rotation ticks, each row followed by its count of ticks:
The counts run from 0 to 629.
[ 87 110 165 161 110 148 142 159 146 164 135 143 116 168 114 107 139 155
 109 139  91 115 112 133 124 128  77 131 130 118 132 140 158  87 112 159
 134 113 125  96  84  80 125  97  91 131 104 105 167 120 158 112 148 171
 107 156 142 106  82 164 110 125 159 121 107 103 102 114 139 136 134 127
 131  94 153 105 115 104 109 154 138 105 143  89] | 309
[ 70 134 157 105  99 109 120 144 135 134 156 120 158 142 124 101 153 119
 122 128 113 111 142 159 110 107 129 142 151 168 158 128 142  86 146 126
 107  82 144 112 135 137 140 131 131 154 173 117 126  98 172 158 180 180
 162 182 148 123  86 166 135 152 124 134 112 162 123 118 123 121 157  76
 127  99 128 137 136 110  99 143 153 105 146 121] | 398
[105 154 154 132  95 133 135 131 136 141 141 139  97 165  69 119 129 143
  90 112 115 101 136 129 121 131  85 108 162 150 125  82 117  97 130 114
 139 108 151 130 123 135  94  93  69 148 153  89 118 131 154 133 153 213
 138 186 111  97 114 141 112 136 152 118 124 115 111 130 140 122 143 111
 126 101 157 149 107 101 122 152 139 109 167  99] | 603
[106 103 148 111 118 126 117 138 132 168 153 159 138 148 161 116 142 132
 137 163 100 134  92 146 123 107 128 135 129 108 129 176 170  98 148 146
 107 123  97  98 117 126 119 123 163 129 131 118 137  81 178 144 145 200
 149 128 172 152  70 151 128 107 128 145 115 150 104 112 108 148 154 105
 151  85 133 103 137  78 106 143 134  95 137 131] | 212
[ 89 138 113 124 143 132 136 142 158 146 168 151 103 169  93 102 116  95
 148 130 103 137  91 101 112  99 136 129 102 164 127 114 113 110 151 116
 148 132 132 124 120  70 105  98 123  97 129 118 108  98 138 146 143 164
 114 143 149 179  95 140 147 128 194  88  99 144 130 112 152 131 140 132
 124 117 120  85 152 100 116 160  99 140 127  89] | 46
[ 34 145 103 128 137 132  99 124 129 168 162 160 149 140  98 121 135  97
 135 151  90 134 138 172 114  95 109 119 124 124 134 113 118 117 158 125
 110 127 136 127 114 148 123 122 123 124 181 125 115 107 147 166 152 180
 145 113 135 139 117 157 159 134 170 116 101 167 130 116 128 128 135  91
 157 104 107 102 142 117 103 169 151 108 138 106] | 574
[ 84 133 117 121 136 135 132 146 152 132 172 158 110 163 105 102 122  81
 148 130  99 132  86  95 117 101 140 133 103 157 138 123 100  96 154 128
 140 137 133 116 125  73 104 109 125  92 133 116 124 105 132 154 136 169
 119 127 146 179  92 130 151 130 192  95 104 153 131 102 142 131 144 137
 143 114 120  89 148 105 109 164  95 150 128  97] | 45
[ 79  96 147 123  86 142 153 129 138 125 119 151 100 145  76 124 121 146
 116 127 136  80 118 126 144 117 116 128 167 156 110 115  98  80 162 128
 129 107 150 119 124 125 111 128 129 135 198  97 163 115 137 151 169 171
 137 166 169 126 102 125 135 119 156 117 108 170 112 154 120 129 128 100
 116 126 139 143 131 132  93 173 142 148 180 111] | 295
[ 65 100 142  83 123 142 129 136 137 161 153 160 153 133  85 113 147  88
 113 119  98 111 152 144 127 127 105 121 156 141 142 100 134 112 153  94
  95  94 171 156  88  93 124 101 111 108 129 126 149  84 153 142 163 146
 173 172 148 112  98 134 113 141 122 139  91 146  73 143 132 136 133 125
 150  88 123 129 129 126 109 149 110 118 143 116] | 174
[106 101 126 140 127 109 122 133 140 132 134 154 120 163 123  89 146 125
 130 144 133 114  89  98 119  80 126 139 122 138 123 145 113  52 140 147
 133 141 115  77 125 118 135 110 144 140 158 128 149  95 156 159 145 183
 144 108 162 162  82 150 157  97 153 116 107 140 132 143 121 129 160  98
 135 107 126 114 140 122  84 182 117 139 157 105] | 519
[ 86  81 152 109 143 158 135 105 128 168 149 154  93 109 104 142 119  99
 120 130  99 130  89 113 160 113 122 141 142 141  97  81 126  95 131 127
  90 129 156 118  90  74 127 122 146 106 163 125 166  93 155 173 142 164
 126 131 167 157 133 130 116  96 132 133 124 144  92 156 118 161 122 116
 147 128 140 110 122  94  77 157 117 141 134 115] | 141
[114 157 121 111 150 138  94 115 123 151 158 146  93 164 104 113 128 132
 122 131 115 111 160 121 109 107 119 106 105 156 116  65 102 109 133 122
 129 147 141 145 139 128 107  62  87 150 150 105 111 117 138 146 142 181
 117 133 106 156 110 143 136 143 162 121 147 154 105 175 163 117 140 151
 127 103 106 121 167  96  94 134 101 138 152  88] | 51
[ 72 122 148 132 139 155 145 143 122 145 158 158 107 144 135 123 141 149
 118 144 102 124 149 154 161 144 116 150 141 172 135 119 139  90 126 112
  99 101 117 165 134 144 126  98 111 106 159 100 138 144 134 164 165 196
 129 170 102 141  95 172 115 138 145 168 141 151 110 129 121 118 115 111
 116 155 142 120 155 114  64 127 141 111 114  92] | 583
[ 70  84 172 144 112 166 131 137 171 152 131 157 132 153 128 133 158 153
 126 124  83 128 108 138 133 124  76 129 164  88 119 131 118  78 118 146
  80 105 134 127 120 122 140 126 132 129 147  85 182 112 148 166 124 153
 108 125 140  95 101 141 144 137 161 139 168 146  91 140 139 132 106 130
 155 101 137 106 117 104 112 120 137 120 145  96] | 613
[ 92 123 133 107 126 143 153 124 141 150 133 198 116 165  99 103 142  94
 139 133 109 131 105 119 134 111 106  98 150 124 149 133  99  96 122 118
 155 114 135 105 106 101 103 114  76  96 144 105 159  88 141 160 141 184
 144 111 144 124  81 100 116 126 143  98  98 152 127 135 140 139 150 116
 172  93 152 119 133 140 134 170 112 139 159 103] | 196
[103 145 116 105 162 118 127 140 119 166 180 132 127 131 116  66 134  96
 129 147 132 143 134 122 159  66 150 120  97 146 129 109 159  85 139 123
 109 134 126 128  97 108 118  95  87 113 137 126 137  84 161 141 179 154
 155 142 136 150 114 155 138 115 138 156  85 157 104 115 112 151 162 135
 126 109 132 104 160 103  71 147 118 133 128 110] | 553
[ 56  96 121 118 142 153 136 130 135 123 152 140 134 153 115 132 150 103
 142 129  99 126 119 127 128 125 131 158 144 183 123 118 103  87 146 122
  97  93 149 146 132 127 171 116 161 123 158 119 130 113 132 184 145 164
 125 158 134 162  79 170 128 133 166 126 130 173 131 168 130 110 122 107
 129 146 106 114 146 116  74 165 117 138 117  84] | 67
[104 125 118 135 106 158 145 150 128 139  90 159 111 168 110 109 152 179
 115 157 109  73 145 132 115 129  98 145 118 147 119 137 150 106 149 131
 127 128  88 124 135 131 101 106 115 120 170 109 143 141 134 128 152 186
 107 140 144 155  96 148 144 106 177 118 105 144 110 131 144 100 144  87
 125 144 115 125 173 113  79 172 131 133 181 103] | 486
[ 80 126 114  97 136 131 141 135 156 146 112 118 165 164  86 142 159 132
 103 139 105 106 139 154 108 115 115 131 139 159 126  83 130 121 122  95
 104 122 137 115 103 112 143 110 110 115 161 124  88 121 158 164 145 168
 115 145 105 149  94 178 119 170 162 118 140 127  88 153 166 115 117  62
 120  93 114  86 133 103 106 143 135 125 134 127] | 168
[113 151 129 103 152 147 105 116 111 148 165 156  90 158 110 115 126 124
 115 135 105 114 155 116 126 125 114 104 110 157 114  67 102 113 132 119
 121 142 133 151 131 135 100  54  85 137 145 103 116 118 145 142 136 205
 126 135 101 158 111 135 111 134 152 129 145 142  99 163 158 122 135 154
 143 104 117 120 154  82  88 130  92 134 145  94] | 52
[100  97 162 118 122 115 148 129 145 135 173 166  90 154 137 117 114 121
 148 140 133 139  59 103 155 108 133 126 142 164 119 126  86  66 122 123
 138 118 144 108 131 106 124 124 148 107 169  87 134 114 141 189 142 189
 121 129 149 163  79 133 124 125 150 126 142 163 134 152 125 160 134 119
 128 119 157 117 134 117  98 144 112 150 126 101] | 219
[ 79 137  94  89 137 153 152 124 172 147 129 118 139 159  71 115 108 103
 140 135 113 144 121 132 135  67 140 121 146 128 116 128 124 146 169  98
 116 129 117 116  93 114 105 116  79 125 159 119 126  90 158 138 124 160
 128 139 142 128 107 147 139 146 185  97 110 154 120 111 139 115 135 127
 106  84 112  65 124  98 137 167 124 120 152 116] | 269
[131 114 142  58 121 146 136 119 137 144 122 105 129 145 135 100 129 111
 126 138 106 119 117 102 129  77 168 147 109 153 118 120 153 104 141 129
  98 122 113  96 111  72 107 114 117 122 152 136 150  81 177 132 147 164
 125 131 177 156 108 125 130 126 135 126 103 157  93 120 122 140 160 108
 131 105 119  98 142  68  83 123 107 152 162 141] | 39
[123 108 147 152 136 120 135 155 127 176 169 176  86 137 121  93 137 139
 120 149 120 118  88  97 152 115 105 124 105 128 116 116 159  63 124 134
 125 146 133 125 110  81 110 100 147  88 133 110 153 110 148 151 174 170
 130 143 146 161 117 144 144  78 141 152  97 126 100 114 115 151 152 121
 136 133 148 122 153 105  69 144 113 126 136 105] | 331
[ 92  93 166 140 110 110  97 145 139 151 177 169 114 129 120  96 130 139
  99 125 133 105 120 107 142 106  95 110 117 119 120  85 108  38 143 147
 105 143 161 132 120 102 119  97 142 128 151 102 161 123 146 153 151 151
 151 133 152 127 111 139 151 116 147 161 122 142  78 138 115 159 138 150
 146  88 138 139 144 127  79 135 110 143 151 104] | 328
[102 150 161 162 133 116  91 154 129 161 178 119  91 147 115 120 142 160
 118 118 110 100 122 143 129 127 117 135 136 131 112  93 154  90 137 165
  99 126 132 140 141 152 135 104 163 162 155 103 113 104 143 154 171 188
 124 171 115 154 119 175 153 124 137 147 144 136  95 149 139 127 130 117
 130 123 128 127 140  65  73 133 143 109 130 104] | 431
[ 95 112 129 128 133 128 127 135 151 166 137 124 123 169 128 136 151 138
 143 139 104 119  83 129 101 112 109 126 127 119  94 124 152 108 138 151
  91 116 131 112 130 127 154 138 188 129 158  94  98  83 144 159 151 152
  94 129 150 172  94 149 163 106 180 121 121 169 106 159 152 137 141  96
 155 124 106 107 148  65  93 143 130 131 137 118] | 541
[120  63 164  93  81 129 144 139 154 117 142 133 137 161 134 103 113 138
 115 141 123 108  90 101 139 103 120 140 137 153 114 155 125  66 155 126
 101 110 135  98 110  95 125 110 134 128 127  98 146 107 166 126 123 181
 144 157 176 114  65 146 107 120 151 144 117 141  87 127 113 136 149 141
 125  90 147 120 104  92 105 134 110 138 153 114] | 515
[ 92 105 135 132 123 133 128 133 141 172 143 127 126 165 128 140 145 126
 142 139  98 113  76 126 105 117 102 124 120 117  87 134 161 109 130 157
  88 111 143 110 117 116 149 134 178 131 139  97 100  84 149 150 145 149
  94 146 160 169  96 146 158  96 177 122 102 164 109 145 153 139 141 102
 172 125 114 115 138  51 103 144 127 127 141 119] | 540
[115 150 131  96 135 156 122 119 101 158 173 156 107 150 109 121 130 113
  95 145  92 127 140 116 129 140 108 111 111 160 115  83 141 119 125 109
 106 120 135 154 114 122 100  69  82 111 120 113  95 121 156 128 137 210
 129 159 107 141 113 137  98 119 149 144 117 129  85 139 150 125 144 146
 163 113 132 128 130  60  98 129  98 114 144 104] | 54
[ 78 140 123 117 142  96 115 148 118 135 198 126 143 138 127  87 136 100
 105 141 135 137 125 119 153  80 151 134 101 164 138  96 132  61 141 127
 109 142 140 136 115 138 138 106 108 117 157 131 110 112 146 156 155 167
 159 141 118 155 111 166 139 145 146 165  98 151 101 125 109 145 154 126
 135 117 133 103 144 112  61 150 116 150 121 108] | 551
[103 118 153 127 164 120 102 137 147 190 168 182  91 137 140 110 128 158
 157 148 117 128 117 140 141 107 102 102 114 109 118 102 131 100 118 132
 115 146 125 138 124 102 113  94 145 108 151  84 143 109 142 176 167 150
 114 116 134 160  95 139 164 131 139 142 157 161  91 156 140 161 129 135
 135  97 126 103 189 109  90 105 121 126 126 109] | 28
[ 77  77 131  71 136 181 149 110 155 163 135 140 145 146 127 143 128  99
 153 143  84 145 114 131 135 110 106 130 143 131  99 128 127 128 134  95
  66  82 143 132  98  88 144 112 123 111 132 103 140  87 163 156 132 134
 109 142 160 126  87 141 124 123 164 136 140 170 101 152 146 131 119 134
 145 106 111  97 134  85 121 123 109 119 124 108] | 63
[118 100 176 103 136 137 141 135 136 177 166 144  84 142 139 128 120 156
 131 141 121 121 105 115 152 137 109 116 119 151  95 103 143  94 105 116
 100 117 152 136 107  79 108  94 134 105 128  74 132 127 148 151 160 150
 100 158 139 148  95 131 107 125 143 151 147 146  71 153 145 162 119 144
 131 118 148 125 162  81  88  93 111 137 126 114] | 31
[ 79 144 142 137 113 126 159 151 156 162 138 170 124 187 100 105 159 128
 144 128 108 117 112 137  98 128  75  99 143 140 149 120 127  93 102 118
 159  88 150 107 119 105 120 119  96 107 136  83 121 113 141 155 171 149
 107 149 124 125  82 140 144 142 173  88  99 147 129 127 164 137 144  86
 156 104 140 124 144 129 136 147 129 122 144 100] | 199
[ 81 116 127  79 155 139 117 124 129 153 146 153 146 131  96 115 142  89
 117 130 106 123 158 145 144 117 134 127 162 136 147  89 120 121 149  96
  99 117 144 151  89 104 128  90 100 115 144 141 154  77 162 161 141 169
 182 143 125 139  87 147  99 168 105 140 130 139  78 160 136 126 129 118
 138  76 119  99 134 129 104 144 103 120 133 120] | 172
[ 91 112 178 122  85 122 102 143 117 134 161 144 149 160 159 122 161 148
 106 148  97 109 126 147 107 144 100 137 128 128 141 143 143  80 136 166
 100 107 124 123 133 150 131 115 138 144 146 103 132 112 151 132 134 204
 138 145 142 126  80 148 120 139 136 152 125 150  89 134 129 130 151 121
 182  98 132 136 133  77  87 132 127 112 148 117] | 209
[116 126 134  85 151 128 128 134 144 176 148 119 129 153 121 126 130 153
 123 149 117 120 145 142 133 118 106 102 117 145  99  90 162 135 125  88
  81 128 133 154 116 118 124  86 116 120 129  89  85 110 161 142 157 145
 113 158 108 150  88 162 124 143 153 157 146 149  59 158 158 140 124 124
 117  95 111 106 165  75  99  99 112 115 126 130] | 357
[109 116 175  99  91 143 143 130 154 147 126 141  99 164 102 162 140 134
 117 113  90 101  79 123 108 147 114 129 172 125 113 107 134 118 119 139
 116 103 148 108 120  90 107 142 156 124 162  98 128  93 157 158 143 193
 114 159 160 139 107 108 119 140 129 102 136 138  91 146 153 141 128  83
 162 103 150 127 113  68 123 132 129 123 154 142] | 317
[ 62 129 132  97 153 151 144 120 144 193 160 175 104 130  94 131 103 120
 153 138 110 145 138 160 146 116  94  91 151 134 105 104 124 144 138  79
 105  97 148 152 107 111 101 102 103 112 160  77 127 104 154 176 173 148
 132 164 143 127 111 135 134 125 154 127 138 183 113 134 135 142 117 130
 118 109 128 117 161 117 122 120 142 103 123  99] | 578
[112  97 180 101 115 135 142 140 134 151 161 129  94 148 145 124 124 156
 116 144 116 106 104 114 148 136 105 124 115 166  97  96 149  83 103 122
 104 115 153 129 114  83 123  99 138 109 133  79 127 134 143 142 158 149
  96 170 138 145  98 141 102 125 154 160 138 147  69 157 144 158 122 125
 130 126 147 131 153  77  73  96 120 141 126 119] | 32
